Each path below is one point turned by a fixed rotation once a step. After each direction that follows a path, write how fast that rotation turns it, in deg/step (0 if it stays still).
Each turn is a multiple of 5 degrees from 10 to 175, or 0.
Each row of a path follows its step; steps can be skipped.
path 1
step 4: [ 14  -9   6   0   2  -7 -22  32   8  28  23  23  34 -24 -50 -26  15  32
  25  15  14   0   2  10  38  -7  21  17 -24 -33   9  64  22  19 -43  17
  -8 -14  -4  10 -18  -1 -17  38 -34]
step 5: [ -5 -37 -24  28 -26  25 -19 -62 -14 -23 -25  21 -32  24  10 -22 -58 -29
 -12 -13  -7   0   9  -3  27 -18  23  10  15 -10 -25 -21  33  17  -5  32
  22  11 -12   0 -22   1  -8  20 -29]
step 6: [ -7   5  25 -14   0  19  38  -1  10   8 -18  20  54  32 -16 -30   8 -21
 -12  20  12   9 -38  37   7 -27  -6  12   3  -1   3  56   0 -37 -16 -25
   0 -17 -26  54  -4 -12 -16  36  -2]
step 7: [ 21  -7 -25  13 -26   2 -28 -42 -27  31  14  19  -6   6  -5 -39   0   4
 -39  26  22   2 -40 -16  36 -28  -9   1 -45   6 -15  -3  21  35 -11  38
  32  -4 -11 -20  23   4 -18 -40  -7]
step 8: [-54 -16  36  30   8  26   6  14 -10  -9 -15   4  23  34  23  26  18   7
 -33  26   0  58 -44  15   7 -10  47  21  19 -22 -12   9  31   7   4   0
 -31   6 -17  -4  -4  -9   9  36 -15]
step 10: [-63 -14 -33  13  -2   1 -15 -17  14  -1 -41  29   5  47  -3  -1  -8   8
  -5  -1  17  20  -9  -2  43  18  18  30   6   7 -24  -3  21   6 -67  21
   5  36   3   0 -31  16  -8  18  29]
step 17: [ -2  28   6  44 -12 -21  -9   6 -11 -30 -17  33   5   3 -15  13 -29  12
  32 -35   2  12 -59  50  19 -25  40 -27 -20 -20 -29   5  21 -14  10  18
  37  14 -15  -9  -4 -30 -14   3  10]
step 22: [-34  -7  -3 -19 -38  29  11 -13  31  -9 -22  12  24  -1 -38 -16 -12  -1
  34 -10  -1  38 -19  41  39 -21  17   7 -23 -17  -7  24  27  14  10  34
  38  -4  21  18  -2 -20   3  21 -52]
step 24: [-12  -4  -6  -4 -12   8  19  11   3 -17  -6 -30  59  24 -20 -22 -16  21
 -15  45  31   3 -59  -3  22 -67  32  34  -7  19  23   6  22  21  -8  22
   8  10  -7  15  -1  -8 -19   2   7]
Speeds:
[ 10  -4  10  12 -11   2  12  -9  -6  -8   6  -1   2  -9  -7   7 -11  -3
  -4   0  -2  -2   8   1  -7  -3 -10   0   1   3   2 -12   7   8   3  12
  19   2  -3  -4   4   4  -5  -8   5]	175
[ -4   3  -7 -14   3  -2   4  -8   9  -6  -1   8   4   9 -12   8   5 -12
  -8   5  -8   3   2  -8  -4   3 -10  -2  -2   4   0   2   3 -14  12  -3
  11  -8   5 -14  -7   1  -5  10  -7]	110
[ -9 -10  -2  -2  -4   8  11  -7   2   2  -8  15 -10   9  10   2   3  -4
   3  -9  11   2  -3   6  -4   7  -4  -7  10  -8  -5 -11   6   8  -5  -2
  -6   7   5 -16  -1  -6   4  -5  -3]	145
[ -6  -1  -5   5   7  -4 -10   3  12  -1  13  -1  17   1  11  -5  -9 -16
  -3 -16  10  -6   2   6  -4  -7  -1   5   6   2  -7   6   2   5   5   2
   0  -9   4  -3   2  -2 -11  -5   5]	60
[ -4  -3   8  -3  -3  -8  14   4   9  -3  10   0  13   2  -4  12 -10   3
   9  -4   8   8 -16  -7  -5   4   2   1  -7 -10   9  -4  -3  -2 -12   3
  -1 -10   3   8  -3  -9   6   6   0]	160
[  3  -3  -2   1   0  -6  -9   2   4  14   4  -3  -5   2  -7   1   9   2
  -7  -2  17  -6   4 -17  -3  -2   4   1   2   7  14   0  19  -5 -12   2
   5  10   1  -1 -10  -7  -6  -6   0]	130
[  2  -5  -1   8   8  10  -2  11  -2  -5   6  -3   7  -6   1  19   9   7
  -2   4   6   0   6  -7  11  -2  -6  10   1   3   3  -7  -8  10   0   2
 -13  -4  -3 -18  -6   7  -3   8  -4]	65
[ -3  -7   1  -5 -11   1  11   8 -12   2  -6  -3   4  -7   3   9   7 -10
  -8 -16  -8   0   3   9   2 -18   1  -2  -9  11   8   4   2  -6   3   2
 -10   6   9   4  -3  -9   3   4  -2]	135
path 2
step 1: [  8 -25 -29  14  -1 -46  21 -37  13  -8 -54  42 -35  -9 -33  61  22  17
  30   6 -49 -12  13  -1 -19  14  -5   0   3 -11  -4  13   4  11   5  28
  55  17 -27   5   8   7  37  -9   4]
step 5: [-25 -34 -36  10  10 -40  -9 -33   3 -40  20  11   1  43   2 -43 -29 -12
 -14 -14  60  -3  -8  48 -10  -6  -8 -25  10 -35 -20  -2 -37  18 -34  17
  -4 -42  13 -17   9  10   2 -34  12]
step 10: [  9 -17 -14  20  24 -27  30 -11  19 -10  50  30 -45 -53  19  33   4   1
 -17 -16  25  -8  26   9  -6  -6 -11 -42  41   8   9 -22  -9  -2 -26  46
  43   4 -22  10 -40 -17 -21 -20 -33]
step 11: [  0 -10 -50   1  32 -50 -20  -6   2 -57  -3  39 -11  -8  20  35  17 -26
   8  17 -22 -48  25  -8   2  34  13  25 -14 -18  11 -32 -25  28 -24  18
  52 -11 -37  -3   6   3  -3 -15  23]
step 17: [-31 -32  -5   1   2 -35 -10 -38  17  25  33   5 -14 -16 -20  50 -34  47
 -14  -6   3 -34  -1  -1  10  33 -25   9 -31  -7  25 -26  -6 -33   1  63
  32   7  38  36  17   2  16  -3   3]
step 19: [  5   4 -30  -3  13   8 -24 -18  21 -39 -18  -8 -62  -4   3  28 -18 -18
   3   9 -17 -57  22 -20  11  23   4  24 -10   6 -68 -16   6 -19 -10  28
  45  -2 -15  35  -1 -44  26 -18 -26]
step 20: [ 38  -6 -53  -1  12 -34  23 -51   9  50   2  18   2 -13  15  37 -20 -14
  -2  -4 -17   3  -1 -13  -3 -17 -24   6  23 -27   4 -12   0 -17 -21  55
  69  11  10  11  -1 -24   6 -34 -34]
step 21: [ 53   7 -44 -10   1 -12  24 -14  20 -59  12  -1  37  13  25  13 -10 -65
  -5  10  16 -54  17   2   7  16  10 -30  18 -33   3  -3  12   2 -39  36
  18  -3 -34 -26  17  -4 -16 -10 -10]
step 27: [-18 -33 -26  -1  55   6   0 -25   6 -13  22  10 -30  45 -11  24 -37  -9
  13  31  -1 -11  24  -2  36  18  23 -29 -64  -7  -4   3  -8 -31 -13  53
  23 -12  14  33  27  -6  -1 -36 -19]
Speeds:
[ -6 -13  -6 -16   3  -2  -6   0 -12   6   3  -9   7  -8   4   0  -4  15
   3   0  -2  -5   3  -6  -8  -2   3   5   5 -17  -9  -7   1   1  -4  -8
   6   1   4  -5 -15   7   1 -10   6]	120
[  3   0  -4   4   2  11  -1 -11   0  -2  -1  -3   2   3   2  -4   2  -5
  -5  -2   7  -2  -8  13  -6  14  -2  10   3  -2 -26  -2  -1   5  19  -2
  -8   1  -9   1  -5  -1  -8   5   6]	110
[ -2  -1  -4  -6   0  -8  12  -9  -6  -4   0   3   6  -1  -6  -5   1 -12
 -12  -4   5  10  -3 -14  12   0  12   5   8   7  -6  -9   0   0 -10  -6
   1  14  -8  11   0   6  10   1   4]	40
[  2   1   4   6 -13  -9   5  -8 -11  14  -6  -7 -14 -13  11   8   6   1
   2  -4   0   5  -3  10   7   1  -2   3 -11   8  -3  -5  -9   7  -8  10
   2   2  -3  -8  -7  -6   6  -3   8]	115
[  4  -7  11   5 -13   2   7   7  -9   8   0   0   7   3   3 -18  -6 -18
   7  -3   0 -13  -2   7   4  -4  -7   8   5 -10   0   6  -1  -4  -2   3
   1  -4  -3   1   6  12   9  -6  -4]	45
[ -5  -4   7   1   3   3   9  -7   1   2 -13  -2  -2  13  -8   0   8  -1
  19   2  -4   9   9   3  -3   2   5 -14   4   5  -3   6   2   4   1  -2
 -11   8   4  -1  -2  11  -4 -20   6]	10
